In the rows, 128 means zero.
A state moves one step at a time under one of 6 hidden systems, and each row is a state written as 18 numbers. Each run below is a few steps of one system.
seq 1, L, 11 rows:
[[128 190 119 125 194 143 144 160 117 117 129 152  94 121 117  91 101  90]
 [123  96  75  99 105 133 107 118 115  90 117 134  99 182 100 181 129 156]
 [163  99 178  82 175 100 112 160 108 160 146 131 101 122 142 125 117  76]
 [113 156  77 116 141 136 152 144  77  86 127 154 143 144  84 102  80 159]
 [177  69 133 116 136 100 119  95 128 123 128 130 117 207 140 155 158 100]
 [101 140 156 115 197 138 162 158  90 103 159 128  92  92 130 102 113 116]
 [147  97  80 113  72 109 137  90  95  83 130 155 130 142  76 155 112 133]
 [133 112 179 148 177  84 117 120 139 150 169 145  96 165 145 121 109  75]
 [132 170 104 126 149 138 164 146 130  47 129 127 103 116  82 128 101 161]
 [152  94  96 109 100 107  90  96 132 132 133 153  73 163 130 148 148  61]
 [ 95 144 174 126 185 128 116 181 113 133 160 139 101 120 108 144  73 137]]
seq 2, F, 11 rows:
[[157 167  54 123  91 133 118 108 148  96 103 142 123 167 121  96 161 157]
 [142 143 134 117 161 133 125 186 121 107 100 116 102 160 168  90  85  80]
 [152 119 106 115 132 126 150 103  71 107  94 164 170 168  70 142  93 134]
 [120  94  74 103 110 113  83 141 131 126 138 120  88 196 165 123 147 128]
 [144 118 198 100 173  96 134 127 120  92 108 130  93 155 119 145  77 133]
 [157 113  87  82 135 143 132  88  89 114 123 169 100 138  99 148 193 124]
 [ 98  74 134 121 117 131 114 158 121 102 145 104  66 123 162 156 108  67]
 [141 124 138 132 125  78 159  70 127  89 153 147 112 112  63 158  98 133]
 [124 152  84 139 103 152 101 121 159 101 150 151  54 123 138 118 180 111]
 [142 144 151 141 128 130 164 143 143  81  95 101 102  88 127 130  71  65]
 [137 148  44 140 104 126 153 104  97 106 154 164 148 123  76 105 121 122]]
seq 3, N:
[[179 132  62  93 112 140 111 141 122 125  94 143 105 146 114 138 130  58]
 [123 138  97 102 200 148 141 186 101 140 138 114 128 135 103 164  89  99]
 [183 108  91  83 146 130 134 135  91 105 145 150 142 155  77 163 156 166]
 [139 115 130 144 197 159 121 123 119 167 147 151 121 173 124 173 184 102]
 [107 127 164 154 172 170 156 129 109  84 137 137 130 137 108 162 151 196]
 [118  87 166 120 139 117 137  50 105 113 120 155  99 158 145 128 183 145]
 [ 55 141 181 183 132 148 108  97 132 137 112 164 104 149 127 141 102 137]
 [115 147 146 119 106 110 139  87 152  66  67 116  93 150 136 110 108 165]
 [ 86 136 123  94 111 109  88 121 120 142 107 155  62 140 155  84  94  90]
 [126 159 112 126  97 137 119 149 137  93  84 135 102 108  86 154  54  96]
 [138 131  59  60 149  88 129 136 133 126 115  95 104 160 127 131  99 104]]
seq 4, F (11 x 18):
[[126  91 147 110  46 112  95 163 114 119 134 127 149 109 126 114  86 166]
 [150 165 130 123 179  90  99 123 176 193 150 140 126 160 101 143 125 122]
 [ 94 151 139 103 145 200 127 161 115 102  83 123 113 109 129 151 156 188]
 [197  83 121 101 119 106 143 161 119 141 149  91 170 103 133 131 142  87]
 [ 75 123 131 187 174 138 131 129 113 142 190 150 139 158 107 158 119 147]
 [151 112 153 139  78 128 128 100 184  87  97  90 127 131 150 147 170 179]
 [143 150 141 119 194 111 166 119 122 146 157 121 117 106 156  69 157  93]
 [104 108 157 176  83 182 130 108  81 119  97 173 158 111 123 139 128 119]
 [107 113  83 119  90  69 125  90 170 168 130  78 146 135 154 121 117 108]
 [ 95 172 180 127 149 123 110 142 123 131 142 169 103 116 123  73  93 177]
 [175 150 125 106 102 158 106 117 145 165  57 145 148 115 112 155 163 105]]
seq 5, L, 11 rows:
[[128 119 101  97 121 106 138 114 116  77 156 143  55 102  92 149 112  90]
 [133 116 140 128 120  94  87 139 120 122 162 176  78 147  83 147  65  95]
 [157 163 115 120 178  98 129 154 148 104 129 133 101 172  85 141  68 109]
 [153 132  76  92 148 131 109 157 125  87 132 135  63 178 128 125 135 105]
 [137 100 132  81 166 149 102 175  77 127 135 160  91 145 107 167 112 105]
 [140 108  92  69 165  87 139 146  79 134 145 134 138 151  88 133  74 121]
 [175 105 121 118 162 104 134 137  89  95 158 158 125 198 128  87 121 129]
 [144 113 129 119 196 144 170 111  79  82 134 154  99 155 112 145 150 107]
 [116  81 111  85 138  90 152  96  84  93 173 136  83 123 103 145 123 118]
 [157 111 170 130 131  86 128 115 102 100 167 183 104 134  88 111  82 101]
 [136 157 116 151 168  98 154  95 138  83 134 152  90 171  90 134  83 104]]
seq 6, K:
[[177 103 154 116 116  98 125 108 156 162  88  98 157 158 182 104 152 103]
 [ 94 185 130 110 149 135  86 149 140 132 143 169  55 114 117  99 115 134]
 [149 137 113 107 120 150 155 124 145 119  63  81 177 114 107 184 136 158]
 [101  98  91  95 147 103 119 109  82 174 142 150 100 146 140 118 112  54]
 [164 112 166 125  91 136  81 177 133 115 142 154 140 133  85 160 109 181]
 [172 146  95 144 183 119 157  93 163 128 131 108 120 173 137 136 182  93]
 [ 78 125 107 109 129 126 142 158  96  84 179 126  96  89 100 125  82 154]
 [183  76 163 149  91 145 158 100 113 106  92 122 168 124 139 151 157 101]
 [ 86 142 111 164 133 108  99 124 133 126 165 156  88 188 153  77 100 111]
 [164 146 168 113 112 117 143 157 173  91 110  80 142  85 129 119 122 184]
 [108 153  96 135 144 160 153  80 108 133  93 148  99 114 149 107 160  61]]
seq 7, H (11 x 18):
[[152 105 122 104  95 122  89 131 109 191 155 169 167 107  83 156 145 136]
 [129 147 131 194 145 129 117 179 174 156 165 101 174 164 140 120 113 148]
 [192 158 108 134 133 152 175 124 135  73 109 121 161 121  90 138 157 158]
 [118 111 112 148 114 183 123 136  69 145 161 178 146 115 134 109 182 118]
 [ 75 137 171 168 124 146 122 149 119 126 110 133 171 139 118 130  70 187]
 [163 148 117 105 116 105 138  77 144 145  89 129 176 148 132  90 171 181]
 [114 159 126 120 147 179 116 181 126 127 147 124 102 103 171  77 181 151]
 [ 83 141 141 121 121 173 149 129 116 129  67 103 150  66 112 177 107 142]
 [132  88 134  78  94  86 123 122 108 185 148 114 178  99 141 101 139 153]
 [148 175 158 132 150 133  82 190 187 163 149 125 122 118 119 132 130 154]
 [141 145  80 146 137 152 179 117 158 124 121  75 166  96 120 174 166 119]]
seq 8, K (11 x 18):
[[127 157 171  95 131 134 115 172 146 139 106 113 140  75  92 161  84 170]
 [145 125  81 102 132 139 128  72 113 174  94 148 138 138 121 146 181  80]
 [ 91 106 115 115 141 129  84 195 104 155 169 137 123 150 110 155  78 147]
 [216 114 158 122 144 100 143 104 153 135 138 124 153 126  90 165 164 120]
 [ 84 131  58 145 153 152 132 128 105 104 186 149  88 154 126 125 156 132]
 [140  86 176 154 122 120 167 146 123  91 139  81 169 106 121 165  92 144]
 [135 114 129 159 107 111 140  58 120 121 154 169 103 140 149  79 166  91]
 [ 93 141 149 167 103 155 115 186 157  91 136 102 130 128 155 113 104 186]
 [149 155 155 130 141  99 175  70 154 143  87 103 141  91 146 100 134  86]
 [ 64 145  94 110  80 159  92 143  93 143 119 163 108 107 133  88 118 147]
 [163 126 173 129 137 133 117 156 152 174  71  97 185 139 140 155 111 119]]
seq 9, E (11 x 18):
[[ 92 126 142 188 131 177 142 108 114 102 127 154  86 108 152 134 146  68]
 [107 101 118 158  79  98 155 123 143  99 151  88 148  96 103 162  66 122]
 [150 122 116 111  70  91  90 135 143 139 104 130 121 153 167  65 103  97]
 [ 94 183 117 179 161 168 103 168 169 161 117 127 120 151 147 135 111 104]
 [155 165  68 107 124 125 163 136 167 116 118  74 143  82  97 148 136 130]
 [155 129 110  69 127 118 107 155  78 178 131 167 137  95 111  91 115  91]
 [118 124 116 131 170 133  93 144 132 186 146 144 156 187  98 179 134 167]
 [168 128 120  85 179 114 168 118 137 100 125  84 129 154 146 117 182 171]
 [138 133 165 124 150 176 145 132  60  96 126 194 116  97 104 107 147 130]
 [101  71 130 150 117 112 140  64 109 131 148 142 139 148  95 200 127 128]
 [131  79 176 104 119  87 134 128 123  91 117  90 119 158 178  96 102 151]]
seq 10, E:
[[140 190 139  87 150 123 126 143 140 102 125 146 102 107 107  78 126 192]
 [127 114 114 110 124 173 104 113 112 148 138 168  83 102 112 177 193  97]
 [117  86 152 122 159  79 142 138 122 135 204  99 135 114 113 153 104 147]
 [160 114 122 121  80 126  97 136 121  89 144 153 116 170 146  74 163 181]
 [103 120 136 194 168 165 149 115 121 126 153 136 107 142 164 127 164  79]
 [116 116 109 155  91 127 179 130 119  69 142  86 167  95 108 137  88 155]
 [160 106 120 123  67 106 110 104 109 146  97 156 143 142 151  75 118  73]
 [ 65 153 138 172 164 146 116 147 147 163 109 116 146 166 141 145  77 123]
 [171 167 100 105 108 122 151 121 181 103  74  76 143 111 119 137 143 147]
 [123 159 138  84 148 131 118 130  90 171 108 172 107  76 118  93 114  79]
 [105 119 119 116 134 128  86 141 144 171 141 131 136 142  85 209 118 168]]
seq 11, H, 11 rows:
[[148 159 121 132  96 124 131  60 135 152  67 167 132 118 119 100 131  80]
 [ 74 124  68 108 113 119 105 161 123 115 177 115  92 143 155  84 115 154]
 [155 139 152 108 103 151 109 143 144 115  32 119 120 136 131 157  94  98]
 [120 131  58  82 161  90 151 118  91 167 156 120 140 129 130  85 122  96]
 [137 103 158  98 142 152  83 195 138 117 122 120  93 158 131 182 116 146]
 [146 134 132 140 181 108 179  86 124 164 106 113 167 130 121 138 122  62]
 [136  86 129 102 152 107 123 146 103  92 203 132  99 143 112 142 148 177]
 [135 128 196 184 143 156 119 102 150 149  97 155 125 140 132 167 136  80]
 [ 93 122 108 142 139  83 184  78 117  97 184 112 128 123 122  95 122 157]
 [149 111 182 134  75 150  78 114 149 103 109 167  80 134 138 140 163 141]
 [ 71 169 105 174 130 119 156  90 142 146 126 122 130 104 146  83  96  81]]
seq 12, N, 11 rows:
[[107  98 142  72 146  69 117  89  98 134 136 137 105 172 129 105 109 168]
 [127 163 135 167  99 155  71 124 153 138 116 195  94 150 104 140 126 110]
 [109 153 110 120 165 146 165 127 151  76  76  74  94 133 152 140 117 119]
 [106  86 123  65 118 101 109 139  62 116 152 155  88 131 124 102  97 134]
 [153 143 115 158 114 128 111 103 152 138 110 165 119 143  71 186 103  70]
 [102 152  73 117 188 135 145 157 143 113 123  80 125 184 141 135 122 162]
 [170  99 138 100 126 142 110 161  75  87 155 177  90 142 125 100 145 127]
 [110 139 111 157 161 153 159  76 115 141 118 152 122 113  90 181 135  66]
 [ 94 102 116 118 155 129 139 131 104 111 113 100 158 194 130 157 106 190]
 [177 135 171 119 146 114 101 111 121 120 136 195  92 169 120  89 152 133]
 [ 71 171 107 163 143 194 141 104 128 119  91 142 102 106 123 149 151 110]]

Name the system that made each run.
seq 13:
[[ 67 104  86 125 144 159 123 159 107 109 156 109  76 137 167 134 138 105]
 [165  72 150 106 101 131 122 171  93 119 145 128 151  94  88 178 104 122]]
 : L
seq 14 (2 x 18):
[[ 78 142  74 157 137 125 145 144 140 136 182  98 119 121 166  80 123  97]
 [145 135 181 150  87 131 146 145 122 124 130 133 167  45 105 111 102 134]]
 : K
seq 15 (2 x 18):
[[165 102 136 109  89 106 106  78 141 170 140 151 143 107  95 169 176 140]
 [ 97 125  85 161 152 161  96 166 151 156 184 122 104 158 143 163 162 119]]
 : K
seq 16 (2 x 18):
[[ 66 107 147 149 177 124 170 112 108 144 160  95 122  94 148 147 116  93]
 [125 105 157 159  53 120 131  83 126 109 152 153 149  86 106 121 148 171]]
 : F
seq 17, 2 rows:
[[135 136 103 152 100  72 153  76 182 141 121  84 162 130 120 140  99 110]
 [123 122 100 107  86 136 100 169 122 140 171 130  94  74 155  81 147  97]]
 : K
seq 18:
[[162 119 183 139 150 127 107 133 109 195 132 165 184 151 125 117 151 138]
 [ 84 146 114 133 164 139 155  83 131 131 113 111 150 157 134 128 166 205]]
 : E
seq 19, 2 rows:
[[ 87 179 132 136 154 144 176 121 120 110  96 106 148 108 149  63 109 157]
 [117 120 130  52  94 147 105 118 102 126  90 138 112  99 128 130 173 185]]
 : H
seq 20 (2 x 18):
[[144 150 109 120 112 128 113 145 141 189  67 117 192 126 119 135  89 100]
 [110 126 100 143 136 139 113 167 143 141 126  89 155 183 185  91 141 165]]
 : L
seq 21 (2 x 18):
[[143 145 184 163  88 159 150 116 149 101 105 128 146  55 117 130 149 152]
 [ 74 118 124 125  85 100 123  61 119 174 135 142 128  80 136 107 128 113]]
 : E
seq 22, 2 rows:
[[ 95 153  92 105 161 154 111 167 120 167 112 127 104 111 115 167  92  65]
 [163 114 101  69 140 118 133 170 113  90 129 107 131 137  80 172 103 166]]
 : N
seq 23, 2 rows:
[[112 131 111 135 124 155 160 180  97  51 143 110 132 115 119 117  89 165]
 [188 103 109 152  86 119 127  88 124 122 121 164 139 151 116 125 142  54]]
 : E
seq 24 (2 x 18):
[[133 130 144 128 130 175 167 133  90  75  81 138 126  84  95 168 106 108]
 [106  99 104  67 161  79 134  79  99 167 113 115 138 163 121 145 116 137]]
 : N
seq 25 (2 x 18):
[[162 114 105 163 125 127 144 163 141 154 152  95 205 122 103 165 107 106]
 [157 127  96 144 134 100 133 124 111 154 205 169 135 125 111  79 146  97]]
 : K
seq 26:
[[142 142 109 185 106 166 132 146 138 149 113 131 154 103 138 129 127  41]
 [121 115  76 122 104 109 146 151  97  98 167 128 158 128  76 127  76 165]]
 : H
seq 27:
[[ 96 121  81 144  73 163 138  98  98 107 131 149 154 101  92 146 149 178]
 [147  63 164 123 121  98 144 107 112 168 126 100 161 126 171 127 140  77]]
 : E
seq 28:
[[129  87 171 153 172 132 127 107 120 184 158 132 153 147 139 169 176 113]
 [ 83 128 134 151 138 102 112 102 148 145 208 144 115 132  97 145 137 185]]
 : K
seq 29:
[[ 73 127  86 166 120 134 104 130 115 110 159 162  95 190 134 110  97 122]
 [188 107 171 117 159 127 137 159 152  98 122 102 119 137 107 199 126 115]]
 : L
seq 30, 2 rows:
[[174 119 185 116 192 104 134 149 152  96 157 114  87 143 122 152 132 127]
 [127 116 134 150 168 132 160  63 127 126 154 143 101 120 109 176 169  83]]
 : H
seq 31 (2 x 18):
[[124 155 189 189 158 104 137  76 154 143 140 165 127 136 108 129 105 105]
 [112 174 105 134 128 113 149  98 187  72 124  99  81 123 116 132 126 160]]
 : L
seq 32, 2 rows:
[[181 161 140  95 123 126 139 128 173 124  85  91 155 104 123 127 167 173]
 [126 141  98 119 139 170 136 163 116 161 166 125 131  60 143 114 188 110]]
 : H
seq 33:
[[143 138 190 117 132  91 104 166 152 135 135 128 143 132  89 149  59 176]
 [173 182  72 114 138 117 134 124 155 120  86 130 125 160 133  74 126  93]]
 : L
seq 34, 2 rows:
[[151 130  75 104 153  79 130  79 144 126 128 133  97 191 111 149 132  93]
 [123 122 173 104 170 132 108 170 112  90 160 149  53 137 141 111 125 145]]
 : L
seq 35 (2 x 18):
[[ 92 123 116 190 130  90 137  98 152 107 188 133  94 156 130 117  90  95]
 [125 111  83 141  73 149 126 175 141  69 120  87 108 136 162 114 105 115]]
 : E
seq 36 (2 x 18):
[[188 136  82  90 147 106 148  82 119 131 109 148 147 168  86 139 153 129]
 [112  92 102  90 166 145 122 187  75  98 166 122  97 158 137 133 126 140]]
 : K
seq 37 (2 x 18):
[[141 114 145  93 106 146 156 168 129  78 123  75 120  77 163 108 155 160]
 [104 144 159 171 139 160 147  88 104 121  78 167 113 123 133 125 106  63]]
 : K
seq 38 (2 x 18):
[[ 91 177 118 127 130 168 148 112 119  71  99 150  71  83 105 127 122 126]
 [132  81 134 109  85 110 111 118 123 138 137 132 107  84 101 195 102  68]]
 : E
